0: [ 47 163 176 180 115 153 125  95 144 142 214 144 155  64 176 139 145  98
 164  79 179 250 161 198  91 127  54 174 134  86]
1: [ 95 173 172 127 183 124 159  86 175 110 106 125 138  93 201 153 186 163
 187 110 128 111 133  86 107  63 117 135 166 155]
2: [198 108 176  94 168  21 180 133  87 174  89 127 148 122 158  77  97 135
 103 113 160  90 137 116 122 113  87 102 114 151]
3: [101 110 124 187 136 171 136  95 127 163 131 167 114 102 153 130  98 101
 107 122 123 141 103 157  71 126  75 125 150  89]
4: [ 64 136 175 216 107 130 131  48  78 144 173 134  59  99 101  63 102 143
 115 153 151  76 134 189  97 154 136 180 172 123]
5: [124  84 162  57 157  99 157 125 127 190  84 120 133 120 194 121 104 100
 164  94 111  77 122 114 107  87  83 119  90  83]
6: [ 67   0 161 158 107 151  91 238  13 179 129 173 179  48 126 100  95  79
  17 148 100  97  52 255  75 234  28  43 133  58]
7: [118  81  99 204  75 188 145 192 101 140  95 191 112 117  87 121  58  63
  84 204 135 127  96 128 116 196 122  91 194  75]
8: [153  90 149 131 125 175 165 182  61 128 129 208 166  45 162 137 154  76
 113 158 134  92 129 212  66 176  44 104 113 144]
9: [194 138 114 105 161  66 112 101 157 128 110  50 151 183  33  95 114 202
 108 149 153 107 165  34 182 107 210 123 120 204]
10: [ 87  89  98 202 146 215  52 149 109 109 114  93 165 115  58 101 108 130
  78 138 125 115  75 127 134 200 168  77 146 167]
11: [115 136 105 141  87 134 104  68  65 153 199  77  88 170  27 118 109 146
 144  67 151 179 152 102 183  62 184 183  58  94]
12: [138 139  91 120  93 156 131 169 102  89 180 189 119 186  64 107 134 163
 111 237 150 208 207 152 198 181 252 176 159  84]
13: [174 175  71 109  95  82  78 124 143 125 108  97  94 209  91 119 118 110
 131 127 127  75  64  48 121 139 153  97 162  87]
14: [ 81 112 110 171 173 132 128 146 175  95 171 154 100 157 137 142 141  97
 172 163 149 177 135 187  88 136 134 121 160 181]
15: [ 75 175 140 111 149 111 129  68 184  93 152 147  95 134 166 149 164 166
 183 134 126 135 142 111 165  76 158 154 152 143]
16: [227  49 152  95 117  30 129 193  37 156 101 157 143 151  99 109 148 113
 115 152 144  64 118 155 118 104  86  95  75 130]
17: [ 68  11 136 168  96 152 108 205  40 184 141 198 188  83 150 117  92  60
  20 142 108 117  47 255  82 226  40  43 133  52]
18: [107 166  74 107 109 124 154 100 207  98 119 113  87 171  95 142 147 119
 198 163 147  52  97  81 122 124 183 128 144 143]
19: [139 128 150 152  71 142 112  58  51 159 165  80  95 146  64 102 112 114
 157  46 161 161 148  83 155  59 163 187  73 100]
20: [112 111 179 103  63  94 129 121 103 141 172 118 202  92 117 132 189 102
  85 162 139 136  94 204 156 146  98 123  95 121]
21: [199 180 100  86 179  68 209 170 190 130 125 151 116 129 125 150  89 143
 128 175 187 120 158 115  98 138 140 136 146 164]
22: [133  87  90  54 130  94 144 128 117 115  94 129 100 152 135 184 133 152
 170 131  74 107 128 106 180 101 140  98  63 137]
23: [164  90 121  72 129  35 144 143  79 160 140  93 144 140 103 112  85 152
  72 115 174 140 166 125 166 138 110 151  99 162]
24: [142 162 123 178  64 153 122 152 123 121 177 169 175  89 107 136 135 112
  60 159 152 156 128 161 157 164  82 136 145  81]
25: [188 142 140 107 170 110 221 171 134  99 114 130 144  70 125 136  78 137
  96 134 174 116 202  95 113 143 102 124 144 201]
26: [140 126 145 141  80 220  93 152 138 116 178 153 159 122 110 157 228 104
 133 136 106 135 107 163 140 126 106 108 133 126]
27: [113 130 173 168  83 169  67  95 118 151 206  85 183 109  54  38 114 122
  78 126 208 122 111 177 122 179 104 169 114 140]
28: [116 126 154 188  64 154 119  47  37 158 159  41 128 108  31  99  88 149
 159  45 150 143 134  88 137  87 153 171  53 119]
29: [108 145 108 176 154 144 144 110 145 100  91 126 112 166 124 131 110 130
 171 124 119 179 161  94 119  97 157 139 156 135]

[ 88  74 115  87 127 117 100 180 103 144 158 129 230  81 152  93 100 116
  49 123 143 150  91 239  71 238  63  80 131 124] 17 6 20 8 24
[172 193 124 149  65 220 144 106  87 115 112 125  49 119 117 124 168 146
 138 116  99 111 173  37 188  80 158 142 163 100] 29 19 15 26 18
[191 111 174 166  84 112 164 115 124 151  92 120 153 143  88  70 114 124
 122 176 162  75 130  94 120  97 139 113 155  84] 2 13 29 16 3
[ 87 100 131 181 191 139 130 120 164  96 134 135 132 115 153 145 152  98
 178 159 132 137 117 173  60 135 121 109 151 178] 14 3 29 1 15
[ 94 113 121 175 137 148 147 153 120 144 145 138  84 101 143 142  84  99
 106 123 122 147 120 169  87 144 122 134 177 104] 3 14 29 7 24
[100 156 168 173  72 155 123  91  98 127 161 166 136 115 114 121 149 136
 128 144 131 176 148 136 165 126 128 157 143  72] 24 3 26 29 20
[138 139  93 144 104 144  84 128 161 136 121  60  89 178  33 147  99 119
 145 105 109 124  85  35 162 106 174 133 105 102] 13 18 29 11 19
[  0  99 161  52  77 113 137 108 146 110 130 160 118 145 162 198 193 134
 177 106  57 104  84 158 210  79 125 127  43 112] 22 15 20 5 26
[126 176  84  85 180  90 139 133 243  91  85  81 136 136 224 171 173 160
 103 145  79 178 119  56 194  91 151 181 113  89] 15 1 29 22 18
[ 80 127 220 140 113 174 100 116  36 169 140 141 179  33 171  94 173 155
 107 149 114  65 119 182 148 135 113 118 143  93] 20 8 3 26 24
[226 187 100 106 126 130 134 163 116 111  92 165  91 122 177 141 181 124
 145 157 106  45 123 113  81 139  93 126 145 128] 21 13 18 22 1
[ 74 120 120 159 136 155 118 151 122 155 140 153  79 145 138 127  99 106
 122 124 133 179 132 153  85 151 112 142 116 102] 3 14 29 24 7
[ 90 130 129 179 200 199  81  77 149 119  82  52  77 156  89  93  97 117
 197  28 115  84  91  37  98  91 199  94 153 187] 29 18 10 1 13
[115 225  95 225 112 173  34 110 169  80 160  78 133 141  48 100 133 157
  74 155 138 219 130 125  97 215 177 158 190 145] 10 27 24 29 14
[130 106 123 190 178 192  75 126  84 123 114 135 115 140 113 128  98 154
 142  74  99 189 164 132  69 115 137 111 135 165] 29 3 14 10 26
[101  96  36  90  87 134  78 184 138 114 124 129 128 151  79 160 119 148
  92 169  79 135 109 111 202 164 172  90 112 114] 22 10 13 26 24
[139 119 103 159 167 209 107 106 104 129 118 144  89 166 146 126 101 137
 184  80  83 176 161 136  91  99 172 107 139 153] 29 14 3 15 22
[195  58  65 128  86 123  81 219 100 151  95 130 174 129  86 141 121 113
  92 128  84 134 121 104 115 164  87  55 127 106] 16 7 24 10 26
[ 99  66 125  86 147 130 154 162  94 120  77 188  75 105 226 184 147 144
 133 124  53 112 152 131 166 111 107 101 131 118] 22 5 3 1 15
[111 157 193 123 120 165 166  77 163 158 156  95 120 130 156 112 167  91
 196  57 155 154 166 114  92  65 107 166 114 128] 1 15 29 19 0
